In the rows, 128 means zero.
which system made each run
run 1, mapud (10 x 20)
[[157 156 113  59 137 141 133  80 130 136 157 109  74 133  85 140  84 144
  117 134]
 [107 130 156 108 172 132  88 124  83 142 112 115 158 158 124 111 180  67
  149 101]
 [121 121 117 183 106 128 175 213 160 150  85 115 129 128 148 149 132 117
  130 130]
 [147 186 137  93 125 143 187 100 133 114 159 114  93 103 115 135  95 186
  121 154]
 [113 131 157 118 175 121 101  91  73  98 147 152 182 117 121 104 180 122
  152 101]
 [125  79 100 175  98  98 128 196 158 123  95 164 146 110 147 119 145 120
  117 117]
 [151 154 118 100  84 131 138  92 162 120 146 134  74 109 140 112  68 155
   93 167]
 [113 131 159 122 151 132  68  45  81 125 150 131 156 148 120 125 126  92
  151 123]
 [123  59 110 178 118 102 115 185 133 156  92 128 148 157 109 161 134 108
  133 110]
 [154 149 110  85 109 141 165 148 161 153 123 100  57 149 123 127  94 171
   88 138]]
run 2, mib (10 x 20)
[[136 110 140 142  94 109 136 180 161 172  98 105 102 124 182 109 145 174
   92 105]
 [116 142  88 158 144 168 144  98 116  94 163 182 117 166 142 125  87 187
  103 126]
 [113 145 166 154 113 109 110  91  98 104 139 158 193 138  92 141 158  90
  177 108]
 [135  98 153 107  55  77  82 144 161 167 108 102 110 112 142 117 148 129
  106 124]
 [134 107  70 117 141 158 114  90 140 127 153 133  80 160 129 134  60 155
   92 160]
 [125 149 118 137 161 145 135 107 105 113 140 136 157 130  68 173 122  60
  187 122]
 [130 131 147  79 108  89 120 188 141 156 101  90 110  78 117 125 179 101
  127 105]
 [121 125  96  97 172 163 133 132 126 132 136 107  77 134 177  95 103 173
   74 155]
 [110 157 131 184 180 171 167 109 102 103 141 133 173 133 133 155 119 110
  174 144]
 [128 125 160 145  89  78 149 185 142 126 107 133 163  79 122 129 187 133
  148 102]]
run 3, Fipa (10 x 20)
[[105 133  77  93 143 130 110 146 134  88 142 133 126  69 100 138 129  58
  147 165]
 [144 132 169  92 150 117 144 105 106 106 102 113 139 105  96 100  95  66
  140 195]
 [191 134 161 126 148 132 196 143 138 152  70 122 112 140 121  94  90 111
  124 137]
 [134 179 128 141 102 130 169 177 136 141  98 167  78 125 143 112  99 131
   88  78]
 [ 72 179 176 141  77 107 102 147  87 126 121 156 122 138 157 108 146 131
   93  93]
 [110 125 187 138 113 116 108 110 115 141 134 104 165 148 179 100 188 182
  128 122]
 [150 103 107 145 131 135 138  94 156 125 175 129 148 133 147 137 154 227
  139 114]
 [120  99  68 155 104 122 102 103 141 110 176 162 146 139  81 187 123 150
  149 109]
 [110  77  90 125 110 113  66 125 146 129 131 110 147 128  99 161 142  60
  158 154]
 [142 100 104  89 156 143 108 107 154 134 123  79 110  98 141 116 106  76
  135 199]]
run 4, kabil (10 x 20)
[[130 128  65 108 142 134 129 174 139  98 122 193  97 102 138  89 136 128
   91  90]
 [133 193 146  72 110 151 124 107 137 109 118 141 108 138 145  64 135  69
  122 148]
 [139 138 213 160 124 112 153 110 112 135  90 104 169 110 148 108 115  94
  153 168]
 [168  69 146 183 151 108 158 135 121 144 101 153 156 145 139 116 115 187
  118 102]
 [150 139 107 115 110 134 105 104 138 149 147 169 106 182 120 120 145 168
  114  44]
 [ 77 175 162 110  58 114  74 108 113 145 145 109 108 151 123 153 133 104
  119 125]
 [ 89  88 144 146 115 115 119 126 116 131 130  68 140 140 133 161 102 146
  120 213]
 [155  78  67 145 181 154 150 114 153 130 158 111 142 132 110 170 122 170
  156 137]
 [123 156  67 115 133 134 121 145 138 112 159 166 109  82  90 167 142 107
  148  64]
 [ 81 151 114  80 107 113 104 177 112  97 113 140 100  94 122 104 128  69
   92 159]]
run 5, Zisi (10 x 20)
[[ 67 177 162 129 157 136 101 142  64 124 126 133 141 123 145 123 166  85
  131  90]
 [126  97 125 121 120 126 141 188 169 143 106  78 142 127 170 108 191 145
  129 158]
 [175 116 103 113 154 137 183 100 145  93 142 152 119 103 122 102  84 185
  114 167]
 [106 166 158 155 128 131 131 102  77  87 121 192 161 153 100 115 107  81
  138 124]
 [124 110 151 138  51  96  85 152 166 155  98 116 142 144 147 114 172  89
  134 125]
 [159 105 119 111 111 121 116  86 164 155 148  92  84  88 150 136  77 168
  107 158]
 [102 159 139 158 171 158 149  94  74 126 148 123 128 151  96 180  73 121
  142 133]
 [117 119 125 144 111 117 128 183 130 154 111 130 150 180  98 156 186 119
  148  68]
 [142 102  87  84 124 113  97 139 155 135 145 137  88  87 153 101 151 181
   89  94]
 [ 83 170 116 121 182 167 129 101  87  87 163 129 126  90 155 123 108 122
  126 166]]
run 6, Zisi (10 x 20)
[[151 151 161  79 179 116 138  98  94 143 133 100  99  58 105 131  99 122
  128 116]
 [102 126 149 139 187 151 142 167  77 147  84 107 129 188 137 116 127  98
  113 131]
 [165 140  95 143 109 152 176 176 190 142 109 146 117 154 159 101 159 155
  128  95]
 [144 175 165 109 117 111 148  89 111 100 151 166 121  73 141  91 120 181
  110 111]
 [ 67 131 183 157 121 121 105 116  72 105 121 122 169 158 157 110 130 117
  116 177]
 [138  85 100 168  70 127 139 143 195 133 123 115 152 167 138 145 138 141
  146 172]
 [164 124 110 116 101 104 126  71 142 115 164 161 112  96  77 153  80 160
  133 115]
 [ 74 136 144 128 138 118  60 103  63 134 137 132 130 142 104 157 115  74
  125 105]
 [113 100  88 130 123 142 102 177 171 173 118  70 115 139 149 159 170 100
  144 121]
 [174 127  91  88 176 139 172 128 148 132 150 113  92  76 109 142 112 175
  130 115]]
run 7, Fipa (10 x 20)
[[129  89 137 143 102  92 128 127 142 116 155 129 166 102 140 130 174 215
  130 125]
 [134  93  81 138  84 125 113  92 166  94 173 158 157 162 105 142 136 173
  141 157]
 [147  96  95 147  93 126  76  78 172 143 147 130 145 133 106 162 119  77
  171 130]
 [131  83 104 115 126 114  87 120 151 163 120  75  94  92 124 161  85  84
  125 168]
 [120 131 104  97 167 165 129 116 116 141 120  96  78 161 128 128  66 100
   99 178]
 [129 177 135 129 195 175 149 126  93 155 109 121 101 147 128 133 100  80
  135  89]
 [106 156 146 122 183 123 161 197  80 139 103 121 114  87 129 132 145 125
  115  80]
 [ 96 153 140 106 148 123 166 177  89  75 124 160 150 130 131  83 173 160
  105 137]
 [149 154 161 142 113 123 162 108 132  86 134 175 188 128 131  85 179 144
  162 118]
 [168 106 150 151  67  76 146 125 170 124 127 148 160  85 113 130 146 165
  151 114]]
run 8, mib (10 x 20)
[[159 106  95 173 125 127 107  98 142 144 124 190 103 122 130 134  61 117
  114  79]
 [117 182 149  96  87 108 132 118  98 102 126 166 113 147  61 135  98  84
  122 127]
 [153 133 153  52 113 127 110 105 148 158 129  71 121 169 107 112 175 120
  143 141]
 [134 107 106 144 172 153 114 119 135 194 135  73  87 126 152 172  99 147
  125 102]
 [ 68 154  89 153 151 140 155 187  91 104 143 139 118 118  98 189 113 125
  125 120]
 [ 93 139 115  85 134 125 114 161 122  82 143 135 162 110 133  95 217 122
  139 139]
 [130 102 147 142 149 128  93  94 135 139 125 109 134  75 211  84 127 134
  116 151]
 [128 121 138 196 114 125 174 127 129 110 113 142 138 113 135 146  52 133
  125 186]
 [176 115 114 119 107 112 176 147 158  92 113 172 165 151  71 110 154 122
  157 128]
 [185 123 145  94 137 118  98 100 136 160 106 157 107 133 138  71 140 115
  113  58]]
run 9, sudon (10 x 20)
[[153 143 149  86  99 113 164 141 143 102 128 146 139 151 129  71 180 196
  112 130]
 [127 104 164 172 137 111 108 104 103 126 123 165 156 118 190  82 133 179
  101 101]
 [100 112 129 220  75 113 130 136 139 113 121 163 162 132 146 154 100 126
  132 150]
 [152  93 144 124  62 103 111  81 166 134 136 103 141 163 100 144 112 134
  144 188]
 [141  78 145 127 158 118  70  76 112 185 125  83 114 130 126 151  94 110
  129 117]
 [ 90 137  85 145 143 149 110 171 124 161 120 102  91 125 115 192 102  63
  133 110]
 [117 181  96  51 115 151 140 144 155 123 152  91  88 135  98 143 156 115
  136 145]
 [137 155 137  71 197 143 136 115 100 128 149 110 117  80 140 104 164 157
  128  95]
 [109 139  92 161 176 140 168 185 112  91 127 177 147  87 141 123 149 137
  130  93]
 [137 137 106 120  89 128 156 135 151  62 138 191 158 153 113  83 155 145
  128 153]]
run 10, mapud (10 x 20)
[[100 142  83 140 134 175 115 132 139 135 159 123 142 206 121 163 176 135
  156  98]
 [126 119  91 105 132 134 131 171 172 155 143  63 114  85 138 166 177 139
  151 126]
 [114 138  99  98 205 164 153 143 113 104 133 106 109  85 157 108 117 122
  115 172]
 [150 153  99 147 165 166 165 119 141  84 129 175 168 129 115 110 141  77
  178 130]
 [182 121 141 123 105  85 151 137 165 131 107 137 141  53  95 133 128  92
  164 116]
 [140 127 179 101 135  90 134 124  85 121  90 144 106  89 120  82  75 110
   85 147]
 [123 154 175 167  95 126 133 103  99 116 106 184 151 196 125  98 109 113
  119 114]
 [131 124 166 161  47  86 117 119 145 164 134 123 135 142 112 167 134 169
  136  92]
 [ 88 105 144 103 123 103  93 129  88 145 144  98  97 131 141 136 120 201
   70 133]
 [ 84 126  87 139 145 175  99 123 117 114 154 144 134 209 167 113 158 156
  108 128]]
run 11, sudon (10 x 20)
[[170 158 113 124 119 167 202 142 186 119 118 112 134 158 126 116 136 119
  162 168]
 [182 128 151  99 140 114 134  86 118 152 138 149 119 154  99 113 137 185
  124  59]
 [ 68 107 147 162 135  95 100 186  67 129 101 150 133 125 143 126 132 129
   84 101]
 [106 147 115 145  65 147 133 151 184 113 122 117 133 139 180 109 142 107
  127 190]
 [176 143 155 125 112 130 135  39 151 143 166 113 124 112 133 136 105 180
  149 126]
 [109  75 136 166 173  98 120 143  72 142 126 119 151 118  89 184 112 145
  132 101]
 [102  94  69 116 107 136  94 180 165 124 114 122 129 166 126 127 163  74
  128 155]
 [145 177 123  76 110 150  92  60 150 130 159 131  90 109 148  98 113 105
  125 127]
 [115 159 166 138 186 125 166 126  66 123 131 115 127  70 106 160  90 131
  136 122]
 [140 100  93 127 152 138 184 206 150 116 101 118 151 160 103 129 169 127
  145 144]]
run 12, kabil (10 x 20)
[[ 74 179 127 122 164 176 138 106  93 106 175  96 129 140 149 148 138 160
  135 160]
 [ 97 127 109 163 123 129 134 136 144  85 165 130 184  82 148 147 180 144
  172 154]
 [143 100  74 136 114 116 113 119 166  93 145 180 119  57 152 105 104 141
  112 139]
 [149 144 106 105 138 144 116  81 122  89 128 191 117 139 102  89  81  70
  124 140]
 [157 124 170 125 107 103 138 133 131 129  81 132 162 147  86 112 132  44
  162 144]
 [177  80 166 133 135  91 150 162 135 185  67 100 112 126 124 120 108 132
  110 108]
 [139 143 137 122 174 154 142 131  95 172 119 122  90 185 130 129 118 167
  100  62]
 [ 74 187 155 125 101 141 123 145 107 138 150 105 135 169 137 154 190 149
  137  94]
 [ 77 124 141 139  85 112 106 135 138 127 157  84 130  94 178 145 148 183
  112 169]
 [116 107  81 152 158 160 115  73 131  98 180 138 133 116 158 138  92 173
  125 170]]

runs to name
run 13 (2 x 20)
[[138 162 159 106 139 115 123  93  89  85 123 199 143 108 113  70 125 100
  122 105]
 [126 112 167 172  54  80 103 133 138 124  96 167 164 124 130 111 135  92
  134 122]]
 | mapud
run 14 (2 x 20)
[[113 139 127 109 116  98 112 135  90  76 128 204 151 123  78 106 147  97
  124 100]
 [137 137 174  80  91 116  77  91 140 147 110 106 120 140 159  69 148  90
  117 149]]
 | mib
run 15 (2 x 20)
[[129  70 140 187 173 128 110 125 105 183 111  99 137 146 153 156 109 152
  126  97]
 [111 148  77 148 112 156 149 157 141 135 154 149 106 188 115 171 137 182
  118  78]]
 | kabil
run 16 (2 x 20)
[[131 101 101 115  83  99  82 113 141 149 152 148  83 130 124 140 109 183
   83  86]
 [ 41 132 144 144 132 129  80 116  72 112 153 103 137 132 153 150 121 125
  109 170]]
 | sudon
run 17 (2 x 20)
[[ 53 150  77 132 146 169  95 136 102  90 169 145 134 162 152 135 156 136
  117 137]
 [ 91 132 139 147 115 120  86  97 129 102 162 116 175  64 158 138 168 105
  169 150]]
 | mib
run 18 (2 x 20)
[[ 92 192 104  70 133 138 116 165 113 106 134 146  92  98 115 117 153  78
  114 102]
 [101 151 161 111 130 135 138 157 122 108  98  97 136 103 172  83 142  81
  121 198]]
 | kabil
run 19 (2 x 20)
[[150 163  89 102  87 136 135 166 177 146 116 146  93 141  98 139 147  81
  140  78]
 [114 164 149  52 127 114 124 121  91 118 144 125  78 114 121 100 115 170
   72 131]]
 | sudon
run 20 (2 x 20)
[[179 139  98 128 117 148 144  83 180 163 159 114  92 117 121 165  97 167
  146  96]
 [113 121 131 117 171 105 131 137  57 127 131 141 120 132  55 172  99 134
  118  92]]
 | mib
run 21 (2 x 20)
[[108 104  77 119 136 133  89 144 115 153 141 132 105 183  77 180 130 118
  122  78]
 [ 88 100  84 125 177 145  66 148 116 122 128 123 136 105 160 119 158  63
  131 129]]
 | Fipa
run 22 (2 x 20)
[[164 131 159 177 103 133 149  65 138 112 119 174 160 159 131 103  79 121
  145 151]
 [171  90 162 140  94  77 126  97 123 134 115 162 162 156  67 131 121 138
  142 101]]
 | kabil
run 23 (2 x 20)
[[151 110 137 109 101  97 164 153 136  78 115 173 172 149  93  82 171 148
  132 147]
 [172 124 130 153  67 111 130 105 186 110 118 176 157 114 145  88 138 114
  149 129]]
 | Fipa
run 24 (2 x 20)
[[151 157 130 127 137 129 137 158 147 185 109  94  93  82 122 165 128  84
  152  66]
 [ 84 176 154  98 147 127 168 179  78 104 112 106 111 105 105 136 114 105
  111 167]]
 | mapud
run 25 (2 x 20)
[[ 91 123 131 102 185 124 100 120  51 118 135 139  97 112 127 118  86 144
   73 127]
 [104 136 144 171 184 163 167 149  90 117 112 123 173 185 136 129 147 122
  151 140]]
 | Fipa
run 26 (2 x 20)
[[106  95 159 146 123 105 119 123  92  87 103 146 175 150 113 100 112  88
  122 202]
 [203  60 117 139 134 125 146 119 186 159  98 118 150 159 123 111 135 131
  154 133]]
 | kabil
run 27 (2 x 20)
[[ 84 159 153 136 167 128  99 124  67 109 126 153 126  72 168 100 119 100
  104 109]
 [ 98 152 180 140  80 123 154 139 131 104 114  97 151 128 161 109 133 127
  128 213]]
 | mib
run 28 (2 x 20)
[[148 102 176 158 127 114 136 113 109 118  89 166 154 164 165  57 111 141
   98 143]
 [137 127 170 205  77 121 138 116 140 153  94 148 143 169 155 127  89 119
  126 124]]
 | sudon
run 29 (2 x 20)
[[133  72  54 103 147 137  75 118 147 125 139 137 126 153  90 141 126  75
  140 136]
 [153 134  82 108 160 139 109 131 153 145 128 129 101  69 110 147 119  54
  157  90]]
 | Zisi
run 30 (2 x 20)
[[191  87 118 151 176 141 133  97 161 145 108 128 158 105 132 116 124  77
  180 124]
 [155 146 125 162 121 112 164 166 126 145  93 182 105 115 102 139  91 106
  119  58]]
 | kabil
run 31 (2 x 20)
[[129 125 131 120 166 139 123 122 122 112 128 148 125  93 203  57 147 168
   95 124]
 [110 169 149 183 114 136 178 103 111  94 162 151 161 126 125 161 113 188
  148 139]]
 | Fipa
run 32 (2 x 20)
[[ 79 159 126 117 131 160  77 110 122 130 156 113 122 142 203 100 177 140
  114 121]
 [ 98 167 136 183  82 152 139  98 152 105 158 126 148 119 176 145 115 140
  150 180]]
 | kabil
run 33 (2 x 20)
[[128  95  88 143 116 123 136 174 132 126  91 158 111 174  86 139  80  80
  106 143]
 [163 175 107  88  89 145 108  99 174 150 138 146  88 143 118 119 135  93
  139  76]]
 | Zisi
run 34 (2 x 20)
[[103 118 112 150 188 145 170 199  89 112  99 146 151 167 121 123 153 130
  124 115]
 [162 178 108 118  90 143 191 156 189 117 133 145 118 119 133 116 162 160
  144 108]]
 | mapud
run 35 (2 x 20)
[[141 104 100 138 165 136 117 149 118 185 109 116  91 154  94 178  94  99
  126  67]
 [ 75 193  94  93 126 150 129 181 107 119 139 132  85 134 108 155 145 102
  113  97]]
 | mib
